In the data rows, the value 128 means zero.
Some points:
[130 135  81 102 102 181 144 161 121 137  74  84 153 118 104  65 153 135
 105 121  76 137 190 113 115  91 162 112  98 121 173 112 147  85 136  71
 112 141 125 150 167 115 125 108 164 104]
[111 119 106 117 174 131  80  94  76 147 134 111 102  61 136 114 138 121
 118 166 103 115 161 100 154 114  40 138 186 144 124 139 157 106 135 100
 128 112 142 148 124 103 101 152 176 201]
[105 175  95 132 101 120 127  89 121 128  77 154 154 133 113 151  89 175
  94  68 128 168  75 145 155 107 137 121 169 103 137 110 179 135 130 109
 122 125 177 113  57 178 202 164 148 139]
[210 149 119 113 123 151 113 100 121 114 129 141 157 117 103 182 173 103
 106 118 132 108  73 111  80  91 146 149  96 158 110  96 124 108 110 161
 152 159 157  60 145 155  97 120  99 164]
[101 155 182  75 157 122 146  97 103 145  76 118 127 144 142 113 132 126
 154 154 143 134 107 116 176 161 220 123 110 112 120 105 113  92 146  99
 174 135 103 142 118 109 101 131 148  98]
[181 170  99 142 157 103 113 145 126 141 144 150 134 121 157 124 106 143
  86 151 150 102 107  68 140 126 169 126 149 158 150 136 110 152 133  62
 161 155  86 117 133 150 142 106  62 154]
[118  41 160 103 143  93 184 176  74 160 149 100 214  85 117 147 134 136
 140 121  91 158 123 176 159 103 116 116 115 130  96  92 112 162 122 125
 142 150 110 155  83 137 191  83 131 164]
[ 72 138  84 139 127 114 113 195 149 127  51 162 111 121 138 134 102  66
 128 132 117 106  90 149 154 162 108 129 116 143 158 143 116 155 136 151
  70 110  83  71 130 128 142 140 160 169]
[142 133  99 126  44 122 135 118 132 171  99 102 138  91 171 121  75 116
 145 146 103  82 110  77  93 157 168 144 155 144 154 136 155 135 104 114
 157  97 179 167  87 134 115  95 140  81]
[129 112 135 103 152 107 160 185 107 106 135 116 106 120 117 188 144 164
 124 113 101 123 137 113 120 106 135 105 116  59 167 124 120 157  69 192
  83 126 161 113 113 145  75 146 144 115]
[ 94 163 118 135 181 131  82 160  72 119 204 138 136 135 134 163 126 152
 203 158  85 123 178 141 124 194 151 140 121 148 120 180 134 135 192 122
  77 116 144 131 133 132 126 183  90 132]
[162 126 135  85 139 156 141  91 131 121 170 165 118 135 116 113  54 160
 148 165 126 178 124 102 119 103  97  87 136 102 189 136 111  84 124 128
 103 137 105  87 137  59 158 113 121  68]
[122 123 112 148 141 138 122 156 158 157 192  96 137  81 102  68 120 152
 105 116 161  59  78 156 155 122 126 178  55  84 141  49  98 100 137 145
  92  95 131 179 111 177 148 183 137 115]
[132  87 130 192 160  98 181  84 152 121 108 191 118 146 204 139 159 143
 168 174 160 151 119 173 156  95 139 131 119 192 142 117 144  82 104 116
 113 137 145 108 178 159 135 180 106  76]
[138 120 105  88 179 148 188 130 186  69 120 172  80 188  95 110 166 148
 176 120  74  72 154 149  92  82 133 202 123 142 133 132 108 146 121 145
 171 106 109  96  70 112 191 164 124 126]
[158 129 101 104 128 112 170 161 141 100 126 150  90 121  63 121 146 164
 101 174 149 113 136 109 176 168 108 140 142 142  70 182 164 115 140 172
  75 163 157 157 110 132 108 125 171  89]
[122 110 192 161  96 179  99 138 140  73 116 152 127 128 115  89  39 176
  78 121 126  89 141 120 180 135 176 140 157 160 115 123 124 141  82 145
 109 141 128 128 194 125 117 101 123 194]
[162 191 145 104 135 153 101 161 123 172  99 176 112  41 101  84 142  99
 171 166 129 178  82 171 150 133 121  85 122 108 122 125 108 159 159 177
 143  91 142 146 134 118 127 157  62 146]
[ 78 121  64 126 153  81 127 119 167  64 157  94 156 132 130 120 120 125
 123 123 150 115  80 126 144 100 153  70 124 131 123 138  91 104 153 125
 163 161 158 130 171 106  92 137 144 137]
[154  86 143  98 139  89 109 149 133 104 119 137 132 145 169 109 102 138
 133  88 108 148  94 182  63 117 117 127 145  83  82 178 144  96 103 108
 143 113 140 188 162 101  94 148 112 121]
[ 94 105 112 155  97 206 151 112 123 159 155 151 116 146 114 119 161 119
 126 161 173 177 137  89 145 118 135 218  70  93  64 189 142 142  95  97
 151  81 142 109 156 110 108  90 141 149]
[ 84 128 165 148 122 107 143 103 109 171 128 189 101 162 128 112 139 104
 135 161  91 125  98 140 116 110 146 139 174 119 144 169  79 105 164 167
 176 156 171 130 178 196 136 128 191 164]
[137 116  88 154 195 143 138  72  98 161 161 129 119 139 146  77 134 143
  88 100 125 104 128 135  99 203 129  94 138 172  96 107 173 177  56 141
 181 136 105  97 157 113 152 135 137 119]
[131 138 141 136  79 154 159 161 109 111 174  93  72 154 132 140 102 115
 120 121 112 188 102  73  85 100 142  79 122 166 124 123 159 119 166 138
 127  95  97 190 111 136 141 181 136 128]
[106  86 112  37  98  80 109  85 125 123 116 132  74  90 159 133 135 137
 141 126 150 138 181 104  94 132 156 131 116 129 154 125 132 131 107 140
 115 180  82 111 151 185 142 127  78 179]
[170 142 140 143 120  80 191 146 123 136 168 148 112 118 105  69 130 139
 103  37 145 143 185 195 130 154 123 134 147 147 129 135 138 110 172 130
 170  96  97  70  73 146   0 126 123 168]
[135 159 109 126 114  69 132 103 123 109 118 163 148 137  77 116  99  58
 109 104 188 170 150 101 129  96 177 169 156 108 123 132 172 108 107 191
 128 126 133 128 165 132 184 110  70  51]
[ 72 146 171 144  64  97 107  84 138 113 152 129 143 109 151 146 141 172
 136  89 101  59 120 121 111 116 121  87  99 133  96 150 130  67 143 164
 112 147  75 117 124  97 145  71  97  99]
[ 89 140  91 159  80 159 128 204 127 103 130 108 162 150  92 122  83 163
 214 180 146 151 112 153 146 187  78 123 140 122 162  74 173 134 131 124
 185 110  94 101 144 161 105 100 118 116]
[141  79  76 142 158 173 125 119 144 148 100 134 131 163 166 156 174 157
 124 112 140 147 156  90 121 158 164 142 220  84 130  97 104 116 141 158
 110  82 163 177 104 104 130  56 103 133]
[135 155 155 178  69 122 145  98 146  73 201 151 100 109 132 145 134  75
 100 125 125 146 141 117 114 135 120 147 187  98  76  22 110 172 134  90
 152 148 140 170 134  56 124 141 132 118]
[157 126 142 142 149 133 105  64 136 137 144  65 147 128 146 161 149 103
  90  85  81  90 100 158 174 133 135 191 131 132 188 160 184 199 211 168
 104 111 120 171 143 112  91  52 128  77]
[127 118 136 117  90 169 173  95  65  58  83 107 166  91 138 164 124  97
  93 105 163 114 144 138 109 167 123 135 134  92 115 185  71 129 139  96
 148 103  83  85 130 157 152 149 128  81]
[124 191 114 127 102 175 101 134 126 121 124 104 177 124 195 102  89 141
 151 133 133 191 116 149  82  92 154 150 110 157  99 137  96 142 148 145
  92 221  34 156 109  85 104 170 172 136]
[129 114 172  90 100 130  86 155  93 138 131 188 132 153 155 146 112 138
 134 107 126 123 191 111 146 107  79  75  94 124  64  81  70 171 168 142
 144  94 172  87 157 167 125 141 182  95]
[ 78  99 133 152 145 141  54 157 175 119 119 164 109 136 124 154 155 147
  82 195 164 144 193 164  98 130 174  65 102  90 114 142 145 133 108  95
 174 152  95 180  70 172 146 102 152 110]
[176  79 101 154 129 131 103  60 104 116 110 125 128 165  51 114 107  67
 158 119 144  82 160 132 135  85 150  88 105 107 145 155 111 183 128 106
  54 133 154 179 103 107  83 136 105 161]
[124 141 150 142 192 109 105 118 119 132  88 121 133 135  95  88 173 157
 173 112  68 167  95 104 131 102  59 112 125 164  83 138  78 152  99  81
 112 148 110 148 129 171  79 131  61  71]
[163  76 101  74 119 178 132 129 153 166 157  94 103 157  89 196 138 103
 136 114 105 107 117 167 157 142 146  86 135 121 103 107 155  90 109  67
 101  98  77  87 146 111 107 111 127 109]
[124 186 129  91 158 168 165 149  80  98 114 100 165 182 187 131  97  73
 111 135 122 112 147 108 124 164  46 156  65 129 135  87 128  73  90 137
 121 109 181 165  55 144 126  90 118 183]
[141 132 119 114 106 114 105 118 111 153 165 143 107 148 119 144 156 140
 118  79 174 138 113 185 117 101 163 128 136 189 174 151  75 128  61  84
 130  86 136 149 155  85 143  90 133 107]
[ 76 155 157 107 168 123 135 123 163 206  93 183 189 152 115 153 140 102
 107 153 165  98 138 110  79 131  85 132 138 123 144 110 156 150 132  98
 119 122 120 108 110 131 105 201 122 125]
[133  94 167 147 112 166  74 111 136 128 153  42  76 134 150 128 108  70
 149  98 169 114 178 123 174  91 132 142 157 121 140 135 113 106  66 151
 151 189 155 100  95 128 138 165 100 101]
[ 93 129 144 144 149 141 140 175 133 137 110 157 106  63 133 152 155 159
 155 117 198  97  88 104 140 132  73 137 117 163 158 149 166 146 175 114
 152 150 146 113 151  96 146 134 149 112]
[ 96 114 172 147 107 128 127 102 186 122 123  79 139 103  59 107 141 122
 129 196 113 145 108 171  88 161 154 176 127 207  99 114 149 166 142 154
  79 125 207 117 140 104 153  93 105 112]
[138 174 132 138  92 107 185 170 131 177  96  62 122 125 153 181 106 178
  75 159 103 137 167 131 118 100  73 120 116 114 119 130  91 137 149 168
 159 140 121 160 134 105 142 141  81 175]
[155 146 125 125  85  58 111 119 216 135 161 117 190 139 148 135 179 140
 136 145  85 148 179  87 172 149  90  95 119 142 144 185 128 160  84 135
 134 116 134 127 126 132 156 135 179 190]
[157  46 118 153 138 108  62 164 120 142 101 153 139 153 116 142 168 121
 103  79 101 136  96  94 145 192  87 159 114 104 174 118 120  71 159 124
 115 153 143  92 131 107 155 156 124 165]
[121 152 171 140 136  72 127 132  93 111 117  88  92 166 155  66 192 151
 116 173 124  80  89 155 111  88 104 100 130 100 132 123 136 133 160 101
 104  95 114  58 113 115 154 110 163 127]
[174 152 148 184 194 131 144 129 162 121 126  70 102 105 144 144  60  63
 184  86 153 172 111  95 106 157 159 126 122  86 146 115 157 103 121 128
 111 130 117 136 148 160 140  87 185 143]
These points spread out most along one direction. Where along it does each point below lie, from 0 to 99? 50 is the average, and the first point above lies past it. One standard deviation of the points above along it is 16.
[ 93 129 144 144 149 141 140 175 133 137 110 157 106  63 133 152 155 159
 155 117 198  97  88 104 140 132  73 137 117 163 158 149 166 146 175 114
 152 150 146 113 151  96 146 134 149 112] 31
[129 112 135 103 152 107 160 185 107 106 135 116 106 120 117 188 144 164
 124 113 101 123 137 113 120 106 135 105 116  59 167 124 120 157  69 192
  83 126 161 113 113 145  75 146 144 115] 41
[ 72 138  84 139 127 114 113 195 149 127  51 162 111 121 138 134 102  66
 128 132 117 106  90 149 154 162 108 129 116 143 158 143 116 155 136 151
  70 110  83  71 130 128 142 140 160 169] 24
[ 94 105 112 155  97 206 151 112 123 159 155 151 116 146 114 119 161 119
 126 161 173 177 137  89 145 118 135 218  70  93  64 189 142 142  95  97
 151  81 142 109 156 110 108  90 141 149] 61
[155 146 125 125  85  58 111 119 216 135 161 117 190 139 148 135 179 140
 136 145  85 148 179  87 172 149  90  95 119 142 144 185 128 160  84 135
 134 116 134 127 126 132 156 135 179 190] 36
[ 72 146 171 144  64  97 107  84 138 113 152 129 143 109 151 146 141 172
 136  89 101  59 120 121 111 116 121  87  99 133  96 150 130  67 143 164
 112 147  75 117 124  97 145  71  97  99] 56
[124 141 150 142 192 109 105 118 119 132  88 121 133 135  95  88 173 157
 173 112  68 167  95 104 131 102  59 112 125 164  83 138  78 152  99  81
 112 148 110 148 129 171  79 131  61  71] 34
[ 78  99 133 152 145 141  54 157 175 119 119 164 109 136 124 154 155 147
  82 195 164 144 193 164  98 130 174  65 102  90 114 142 145 133 108  95
 174 152  95 180  70 172 146 102 152 110] 47
[ 96 114 172 147 107 128 127 102 186 122 123  79 139 103  59 107 141 122
 129 196 113 145 108 171  88 161 154 176 127 207  99 114 149 166 142 154
  79 125 207 117 140 104 153  93 105 112] 62
[210 149 119 113 123 151 113 100 121 114 129 141 157 117 103 182 173 103
 106 118 132 108  73 111  80  91 146 149  96 158 110  96 124 108 110 161
 152 159 157  60 145 155  97 120  99 164] 60
[158 129 101 104 128 112 170 161 141 100 126 150  90 121  63 121 146 164
 101 174 149 113 136 109 176 168 108 140 142 142  70 182 164 115 140 172
  75 163 157 157 110 132 108 125 171  89] 45
[127 118 136 117  90 169 173  95  65  58  83 107 166  91 138 164 124  97
  93 105 163 114 144 138 109 167 123 135 134  92 115 185  71 129 139  96
 148 103  83  85 130 157 152 149 128  81] 57
